In the rows, 128 means zero.
Named turns come first, each shown by rows before and after it. Which turns, in which order, take the first row of each pair that follows to the second? Write the first one first, as in the answered first pair.
turn Z220:
[ 99 110 119 131 154 121 138 124  93 104 118  90 128 138 154] -> [ 96 111 123 126 146 120 159 113  94 104 125 101 128 137 152]
[118 101 114 132  96 136 157 125 126 146 147 129 122 136 133] -> [109 111 112 119  92 129 143 120 145 129 149 132 117 140 119]
[109 137 109 128 123 123 113 165 122 135 123 117 131 139 103] -> [118 127 110 136 126 129 131 168 106 149 123 115 134 138 113]
[ 90 148 147 102 112 115 130 118 188 107 125 165 149 139  88] -> [101 150 130 121 132 125  62 150 174 110 106 137 156 145  98]
turn Z802:
[127 141  94 146 137 132 159 144 137 113 113  92 117 153  93] -> [126 126  97 137 144 123 168 120 126 111 117  82 116 139  95]
[118 118 120 122 129 119 111 159 133 135 125 135 132 136 126] -> [113 114 115 115 125 115 119 155 133 133 128 129 128 137 127]
[109 115 129 102 132 105 151 110 113 117 135  92 119 118 132] -> [129 111 138 109 149 106 131  97  99 129 132 104 127  97 128]
turn Z916:
[103 141 121 126 154 109 135 138 124  98 110  95 121 142 132] -> [114 141 134 138 110 128 174 129 148 128 133 153 124 145 111]
[127 126 135 117 115 137 124 131 146 133 128 146 137 138 134] -> [136 117 133 122 130 139 112 133 123 142 124 132 141 129 144]
[115 130 126 129 142 121 145 127 160  84 112 121 142 124 166] -> [130 124 135 144 118 137 165 118 163 116 127 156 149 121 157]
[107 107 127 115 156  97 116 116 130  98 137 103 117 111 129] -> [109 115 138 118 116 106 148 109 160 114 154 150 119 119 109]
turn Z791:
[129 144 124 127 127 146  99 159 146 127 106 127 133 130 118] -> [143 140 132 136 127 154 112 156 137 145 105 139 140 125 125]
[122 143 132 145 156 129 125 147  96 114 105 122 118 135 143] -> [121 143 129 144 153 131 130 147  95 115 107 120 118 136 146]
[179 157 160 133 137  94  80  89 123 128 128 151 148  99  99] -> [183 123 156 160 116 119 155  98  88 176 142 140 148 106 129]
Pairs:
(two turns a pair)
[131 114 154 122 140 113 126 116 125 124 115 133 113 100 105] -> [134 114 150 128 145 116 108 123 121 124 112 126 114 101 108]  Z220 Z220
[117 132 124 115 109 120 123 105 144 111 138 145 126 130 110] -> [144 133 130 138 129 137  97 119 122 134 129 153 138 117 119]  Z220 Z791
[149 132 150 103 158 134  94 116 105  81 141 158 138 104 124] -> [152 144 145 122 154 151  84 149 109  90 130 163 142 117 130]  Z220 Z802
[157 159 162 148 142 133 119 131 127 142 102 171 145 114 124] -> [121 169 144 136 111 131 156 160 158 117 104 151 128 155 123]  Z802 Z802
[107 139 138 123 138 132  89 132 107 107 155 143 126  95  97] -> [104 111 130 140 115 148 146 142  83 138 168 128 124 107 119]  Z791 Z791
[152  96 124 153 110 130  97 119 168 175 140 138 138 118 125] -> [129 105 113 146  90 132 117 139 188 159 141 126 127 145 127]  Z802 Z802
[143 125 132 142 123 146 117 140 132 131 122 134 133 127 126] -> [133 135 131 133 119 141 118 143 145 119 121 129 128 135 121]  Z916 Z916
[139 130 124 129 126 121 100  84 122 133 138 138 124 102 112] -> [123 129 113 120 143 114 106  97 109 112 125  97 116 109 131]  Z791 Z916
[117 114 120 123 115 120 161 118 119 133 133 113 122 135 136] -> [116 118 122 113 133 110 145 112 118 117 130 106 121 126 133]  Z802 Z916
[131 119 126 137 139 122  96 133 121 136 117 113 133 135 126] -> [133 112 131 144 136 130 125 141 111 150 120 114 135 135 137]  Z802 Z220
[123  84  70 124  83 150 125 146 112 137 145  52 122 164 143] -> [110  89  77 114  76 146 163 138 121 130 152  60 117 168 141]  Z220 Z916
[114 105 146 104 154 119 158  89 127 107 133 128 138  94 114] -> [120 111 149 113 130 128 141  85 148 117 144 155 142  97  94]  Z220 Z916
[154 126 124 149 170 136  81 145 107 128 115 134 138 111 147] -> [124 147 106 147 138 141 106 184 141 106 113 120 124 153 145]  Z802 Z802
[127 137 134 112 131 113  83  98 139 112 133 147 119 110 106] -> [131 131 133 116 166 114  91 111 107 108 114 117 124 102 133]  Z791 Z916
[129  86 123 130 135 118  50 138 125 133 116 100 127 113 128] -> [111 119 124 122  94 124  76 155 179 115 122 137 120 142 103]  Z802 Z916
[134 120 142 154 129 141 134 100 101 152 139 129 129 109 128] -> [116 145 128 140 155 131  99 129 114 110 114  98 122 123 130]  Z802 Z916
[162 130 157 152 141 132 137 119 120 151 114 177 162  87 120] -> [152 127 148 132 177 113 106 113 104 120 102 132 157  77 131]  Z220 Z916
[144 134 118 180 133 167  66 163 124 165 119 159 141 116 141] -> [ 83 139  90 153  90 152 133 184 156 125 130 114 108 168 145]  Z802 Z802
[ 88 170 118  85 136  95 136 129 175  59 124 123 120 148 116] -> [135 123 148 117 101 119 182  71 143 147 164 190 139 108 111]  Z802 Z916
[145 101 132 146 159 158 103 163 101 152 130  95 140 115 128] -> [ 98 128 117 115 120 143 129 174 160 104 137  92 117 157 104]  Z791 Z916
[129 136 127 138 120 142 172 158 111 146 126 118 117 141 141] -> [128 136 128 139  95 144 162 147 128 155 141 137 116 143 125]  Z791 Z916
[112 117 106 117 155 122 127 147 105 109 108  70 113 135 149] -> [135 114 118 126 170 123 104 135  89 123 106  85 125 115 149]  Z802 Z802
[105 100  95 114 127 112 111 125 127  95 123  67 127 139 142] -> [123 116 109 113 155 110  78 121 126  91 109  84 139 121 136]  Z220 Z791
[116 149 113 128  88 122 174 160 155 135 128 136 138 161 134] -> [104 153 114  91 107  92 141 125 165  94 129 122 131 145 116]  Z802 Z791
[150 167 160 121 138 114 149 120 160 107 119 182 137 122  96] -> [179 130 161 150 155 130 141 118 105 155 118 166 150  98 122]  Z802 Z916
[147 136 137  93 112 149 104 111 147 131 141 142 126 141 109] -> [160 134 133 111 120 157  89 130 135 146 133 136 132 142 118]  Z916 Z802
[170 114 143 139 163 131  71 107 101 151 125 140 144  90 133] -> [162 113 129 173 122 163 120 161 105 182 127 138 140 132 150]  Z802 Z791
[125 120 119 105 114 107 149 110 118 118 128  90 140 126 130] -> [122 132 120 104  99 105 130 111 144 113 131 108 138 133 113]  Z916 Z220
[145 148 158 117 184 116 149 120 107 112 104 142 144  90 137] -> [148 163 160 125 176 124 148 133 120 112 102 160 147  98 131]  Z802 Z220
[112 148 133 127 115 137 162 123 134 130 136 160 110 137 108] -> [102 149 121 115 115 125 136 119 142 110 136 140 104 143 102]  Z220 Z802
[116  95 134 146 138 147 102 129  99 147 131  93 126  94 145] -> [104 120 143 139  83 151 146 124 156 146 152 152 120 114 113]  Z916 Z916
[127 119 114 155 111 171 170 151 124 178 139 137 123 146 122] -> [116 106 101 140 151 156 147 153  92 152 123  78 117 143 142]  Z802 Z916
[115 104 118 110 158 111 131  97 102  99 129  63 125 117 151] -> [ 99 150 129  93 127 108 139  99 170  72 134 120 121 135 113]  Z802 Z916
[133 159 119 108 167 108  94 131 129  68 105  95 136 134 131] -> [156 137 126 140 181 130 119 143  85 111  98  94 150 122 161]  Z220 Z791
[148  77 121 136 148 122 131  96  68 154 141  82 129 106 154] -> [112 108 123  87 157  87 127  78 112  87 135  78 112 111 132]  Z916 Z802
[106 120 129 109 105 136 174 124 124 154 122 118 107 152 118] -> [101 124 130  85 124 114 135  97 132 126 121 111 105 135 103]  Z791 Z802
[118 119 134  99 147 110 103 141 137 122 128 115 138 120 162] -> [116 136 141  94 137 109 119 140 161 116 129 143 142 124 148]  Z791 Z916
[154 127 146 139 147 141 121 124  99 153 121 149 143 100 126] -> [133 155 132 148 119 153 130 171 136 138 116 150 134 142 125]  Z802 Z802
[122 103 141 113 137  92 137  87 103 143 150 113 124 106 137] -> [114 115 142 103 123  86 132  83 129 129 154 125 119 113 121]  Z220 Z916
[117 133 139 102 133 119 161 106 131 102 128 128 121 126 134] -> [130 137 147 106 141 122 159 102 127 110 125 145 128 116 132]  Z791 Z791
[ 89 134  93 107 116 106 120 158 149  84 137  77 100 174 133] -> [115 109  97 141 132 131 152 174  95 133 131  66 114 164 169]  Z220 Z220
[143 157 149 140 137 133 117 132 151 131 125 170 140 109 110] -> [128 147 141 137 106 132 164 125 157 135 140 164 131 121 112]  Z791 Z220
[138 120 118 122 117 117 104 112 112 118 130 116 115 141 129] -> [146 118 123 130 106 124 114 109 114 136 137 135 118 140 124]  Z916 Z916
[113 138 132 105 138 119 124 116 135  93 124 113 116 127 120] -> [123 124 139 124 102 134 155 107 138 129 145 147 118 130 112]  Z916 Z791
[119 146 122 115 115 115  68 118 175 100 134 141 123 137  88] -> [140 135 127 148  88 142  88 129 166 148 146 169 133 141  93]  Z916 Z802
[129 130 125 142 116 146 147 157 140 138 129 131 133 142 139] -> [119 122 126 127 110 136 167 136 140 130 135 126 128 138 136]  Z220 Z802
[138 131 129 136 143 132 155 125 104 131 122 117 137 123 135] -> [126 146 127 125 148 128 145 135 121 108 115 113 132 133 129]  Z802 Z916
[134 100 117 143 122 129 132 129 118 140 121 124 152 113 137] -> [132 111 115 147 117 135 127 145 129 139 116 128 150 122 135]  Z802 Z802
[161 139 159 150 154 136 122 124 122 141 124 171 154 104 125] -> [155 148 142 156 167 139  99 158 119 130 107 139 152 121 140]  Z802 Z916
[129 145 121 127 112 142 156 168 164 118 109 130 137 159 137] -> [153 127 124 150 112 157 145 163 137 154 113 137 149 143 145]  Z220 Z916
[127 128 118 117 149  99 104 129 130 126 120  85 136 130 129] -> [134 114 129 121 147 107 156 120 112 147 127  93 138 121 143]  Z220 Z220
[145 116 119 138 150 129 113 127 106 139 111 108 127 116 136] -> [134 108 121 132 136 126 158 114 106 142 121 109 120 118 140]  Z791 Z220
[126  97 116 137 123 133  80  98 117 113 128 124  91 118 127] -> [141  88 120 155 129 149  91 108 102 136 123 132 102 117 139]  Z802 Z220
[149 145 119 156 108 143 109 175 131 139 111 145 134 150 129] -> [112 124 107 124  92 120 162 153 130 116 124 106 114 162 136]  Z802 Z802
[140 125  96 128 117 129  97 152 115 120 134  88 127 135 129] -> [124 126 101 112  89 119 136 131 139 111 150 106 118 138 114]  Z916 Z802
[120 151 122 136 143 122  99 130 145 130 121 124 112 159 132] -> [115 147 123 140 117 128 127 123 154 143 134 139 110 163 127]  Z916 Z802
[125 123 131 120 142 127 148 105 114 132 125 119 130 116 126] -> [126 118 127 130 133 134 149 113 111 141 127 113 129 121 131]  Z802 Z791
[145 142 146 122 129 129 158 118 138 124 124 154 130 108 128] -> [156 144 143 135 146 137 129 138 120 131 110 141 137 107 141]  Z916 Z802
[140 145 122 144 126 130 111 146 107 142 135 169 136 121 123] -> [123 136 116 137 100 126 153 142 110 142 147 161 127 135 123]  Z791 Z220
[117 154 127  81 153 103  85 111 159  78 117 124 115 119 102] -> [168 110 140 126 166 131  78 100  96 156 127 138 137  85 125]  Z916 Z916
[147  94 104 168 128 165  82 114 115 179 149 119 144 129 152] -> [121 112  90 167 100 171  97 152 145 163 147 112 132 167 154]  Z802 Z802
[118 149 131 129 124 122 190 123  98 130 137 122  99 122 153] -> [114 158 140 108 121 106 173  94 117 112 144 139  98 112 129]  Z802 Z220
[164 119 118 157 121 127 103 134 107 174 148 141 131 142 128] -> [128 110 103 133  90 112 144 125 124 156 165 118 113 165 126]  Z220 Z791
[121 132 125 119  96 129 146 123 164 121 133 149 125 142 114] -> [123 119 113 118 148 118 106 132 121 108 111  91 126 130 140]  Z916 Z916
[140  79 112 160  85 143 108 109 110 186 159 132 123 121 123] -> [121  77 100 139 135 129 116 126  81 150 134  66 112 124 156]  Z916 Z220
[122 126 110 120 128 116 126 118 140 118 134 132 117 131 119] -> [132 124 116 122 134 115 118 110 133 124 134 137 121 121 118]  Z802 Z802
[133 126 132 130 182 122 131 143  98 115 100  96 132 115 159] -> [144 129 143 134 179 126 156 130  95 130 105 125 138 101 156]  Z220 Z802
[123 114 107 163 103 135  82 145 132 155 136 129 113 157  99] -> [132  98 111 175 119 141 112 149  99 171 132 114 117 147 122]  Z916 Z220
